Each named move below is a turn or a mirror, shown by a few rows before and after it. Which moves, in which order, take the first row of each later pair to the second? The first pair is answered.
move P:
[ 3.68  0.23 -0.49  0.64  0.25  1.61  0.06  1.09  1.17 -1.22  0.38 -0.96
  0.68] |-> [-0.11  0.06 -0.34  1.42  1.00 -2.90 -2.26  0.33 -1.27 -1.63  1.29  1.07
  0.51]
[-0.71 -0.40 -0.86 -1.34 -0.42 -2.62 -2.50 -0.49 -1.64 -0.34 -0.52  1.91
 -0.70] |-> [ 3.19 -0.39 -1.05 -1.77 -1.42  1.90 -0.02  0.42  1.03  0.08 -1.50  0.05
 -0.44]
[ 4.94 -1.49 -0.54 -1.63 -1.70  2.71  2.10  0.11  0.74 -0.39 -1.00 -0.79
 -0.53] |-> [-1.41 -1.60 -0.40 -0.48 -0.13 -4.59 -1.80 -1.01 -3.16 -0.82  0.37  2.66
 -1.16]
move J:
[-2.05  1.36 -2.10 -3.03  0.98  0.89  0.66  0.66  0.24 -0.23 -1.27  0.22
 -0.40] |-> [ 1.97  0.98 -0.42 -1.98 -2.23  2.06  0.99  0.92 -0.21  1.01 -0.89 -0.72
 -1.93]
[ 2.95 -2.08 -3.65 -0.44  1.29  1.00 -0.01  0.75  0.76 -2.15  1.13 -0.65
 -0.55] |-> [ 2.67 -2.20 -3.90 -0.40  1.57  1.07  0.05  0.70  0.52 -2.16  1.04 -0.59
 -0.42]
[ 2.10  0.99  2.16 -1.79 -1.77 -1.05 -2.38  0.52 -1.03  2.45 -1.50 -1.77
  1.06] |-> [-1.40  1.37  0.67 -2.64  1.08 -2.09 -2.62  0.33 -0.68  1.28 -1.98 -1.21
  2.54]
[-1.85 -0.69 -0.72  0.41  2.24 -1.50 -0.27 -0.49 -0.13 -0.36  0.39 -0.07
  0.72] |-> [ 1.89 -1.10  1.03  1.35 -0.87 -0.37  0.11 -0.55 -0.48  1.07  0.93 -0.99
 -1.02]
move S:
[ 1.37 -0.30 -0.77 -0.70  0.19 -0.79 -0.96 -0.49 -0.76 -1.16 -1.66  0.63
 -0.09] |-> [-0.57  1.86 -0.44 -0.78  0.44  0.25  0.19 -1.17 -0.01 -0.33 -1.57  1.14
 -0.02]
[-0.75 -1.44  2.31  0.46  3.78 -1.02  0.50  1.44  0.09 -1.63 -1.97 -3.70
  3.44] |-> [-2.26 -0.07  2.68  0.93  4.17 -0.33  1.53  1.08  0.73 -1.21 -1.63 -3.46
  3.16]
[-2.42  0.16  0.66  0.94  0.42 -1.73 -0.57 -0.69 -1.37  0.06 -0.37 -0.04
  0.15] |-> [-0.63 -0.57  0.53 -0.10  0.29 -2.13 -1.59 -0.12 -1.58 -0.18 -1.15 -0.72
  0.68]
Now pairs of rows:
Between the rows of a pair lie two moves.
[ 0.25  0.25 -0.57 -2.72 -1.64  1.44  0.19  1.61  0.53 -1.30 -2.60 -0.28
 -0.74] |-> [ 0.29  0.06  0.69 -1.70 -3.20 -0.41 -0.87  1.22 -1.39 -0.50 -1.73  0.18
 -1.77] => P, J
[-0.07 -1.43  0.49  1.70 -1.30  1.22 -0.98 -1.55  2.09 -0.75 -0.20 -0.60
 -1.21] |-> [ 0.09 -1.76 -0.68 -0.19 -0.29  0.36 -2.35 -0.77  1.66 -1.48 -1.56 -0.82
  0.02] => J, S
[-2.32  1.28  1.58 -1.77  1.38 -2.86 -1.34  0.17 -1.52  1.80 -2.40  0.69
  0.95] |-> [-2.67 -0.09  1.99  2.61  1.39  1.13  2.93 -0.93  1.48  1.76  0.87  0.76
 -1.03] => P, S
[ 3.58  1.45  3.74 -1.27 -0.10 -2.42 -3.65  0.25 -2.65  2.30 -0.17 -3.06
  2.28] |-> [ 3.59  1.92  1.90 -2.84  2.07  0.71 -1.52  1.01  0.04  1.31 -1.68 -4.31
  4.04] => J, P
[-2.58  1.47 -0.19 -0.63  1.46 -0.10 -0.42 -0.35  0.25 -0.42 -0.64  0.86
 -0.37] |-> [ 1.42 -1.25 -0.85 -0.19  0.68  2.06  0.26  0.50  1.27 -1.06 -0.55 -0.69
 -0.50] => S, P
[ 0.62 -1.04  0.14  2.18  0.95  1.53  1.89 -0.38  2.39 -0.11  0.92 -1.13
  0.45] |-> [ 0.31 -1.30  1.17  3.26 -0.51 -0.67  0.58 -1.03  0.54  0.51  1.92 -0.37
 -0.76] => P, J
[ 0.07  1.40  3.36  0.30 -1.03 -2.52 -1.33 -0.80 -1.05  1.88  0.58 -1.35
  0.48] |-> [-1.72  0.20  2.31  0.21  0.59 -3.59 -1.84 -0.91 -1.27  0.81  0.60 -0.75
  1.01] => J, S
[ 0.15  0.84 -0.31 -0.75 -2.91 -1.12 -2.52  0.03 -2.52  1.28 -0.45  1.24
 -1.67] |-> [-0.74  2.11  0.33  0.63 -2.70  2.17  0.65 -0.82 -0.23  1.76  0.68  1.43
 -2.30] => P, S
[-5.06  1.83  1.37  3.42  2.94 -3.25 -0.91 -0.64 -1.44  0.81  1.47 -0.96
  0.90] |-> [ 2.20  1.17  3.86  4.60 -2.04  0.36  0.47  0.00 -0.91  2.79  1.92 -2.89
 -1.36] => J, P
[-6.82 -0.03 -0.28 -0.74  3.61 -2.09  0.28 -0.96 -0.30  0.46  0.87  3.32
 -0.63] |-> [ 0.05 -5.16 -1.17  1.82  2.23  3.41  3.61 -0.24  3.14 -0.44  2.05  0.50
 -1.87] => P, S
[-0.37 -1.69 -4.00 -1.31 -0.11  1.87  0.05  0.55 -0.24 -1.87 -0.11  2.37
 -2.32] |-> [-1.56 -0.35 -3.94 -2.11  0.18  0.89 -0.86  0.51 -0.82 -1.51 -0.88  2.75
 -1.83] => S, P
[ 1.65 -0.56  0.34 -1.54  1.23 -0.42 -2.96  1.34 -3.76  0.86 -1.88  1.37
 -1.69] |-> [ 0.19  2.93  1.12 -1.53  1.35  3.28 -0.10  0.79 -1.39  2.01 -2.17  1.44
 -1.62] => S, P
[-2.65 -0.53 -1.36 -0.44  1.33 -0.64 -1.26  0.22  0.16 -0.72 -0.29  1.72
  0.81] |-> [-1.19 -1.06 -1.32  0.63  0.79  2.42  0.80  0.16  1.95 -0.44  0.20  0.85
  0.38] => P, S
[ 0.37  0.54  0.48 -2.81  0.85  0.23 -1.80  0.72 -0.95  2.15 -2.16  1.08
  0.98] |-> [ 0.85  0.34  0.75 -2.39  0.38 -0.06 -1.91  0.52 -1.59  2.49 -1.89  1.09
  0.76] => J, P
[-1.94 -0.22 -0.32 -1.45  1.89 -5.38 -3.76  0.57 -1.78 -1.03 -2.55 -0.91
  2.51] |-> [ 4.84 -0.77  2.40 -0.15 -3.26 -2.84 -2.92  0.82 -2.15  1.07 -1.68 -2.57
  0.23] => J, P
[-2.32 -0.59  1.65  3.81  3.37 -2.66  1.17 -0.85 -1.27  1.18  3.55  1.47
  2.39] |-> [ 4.36 -2.45  0.82  2.80  1.92  1.84  2.93  0.69  0.99  0.80  2.36 -1.36
  2.91] => P, S
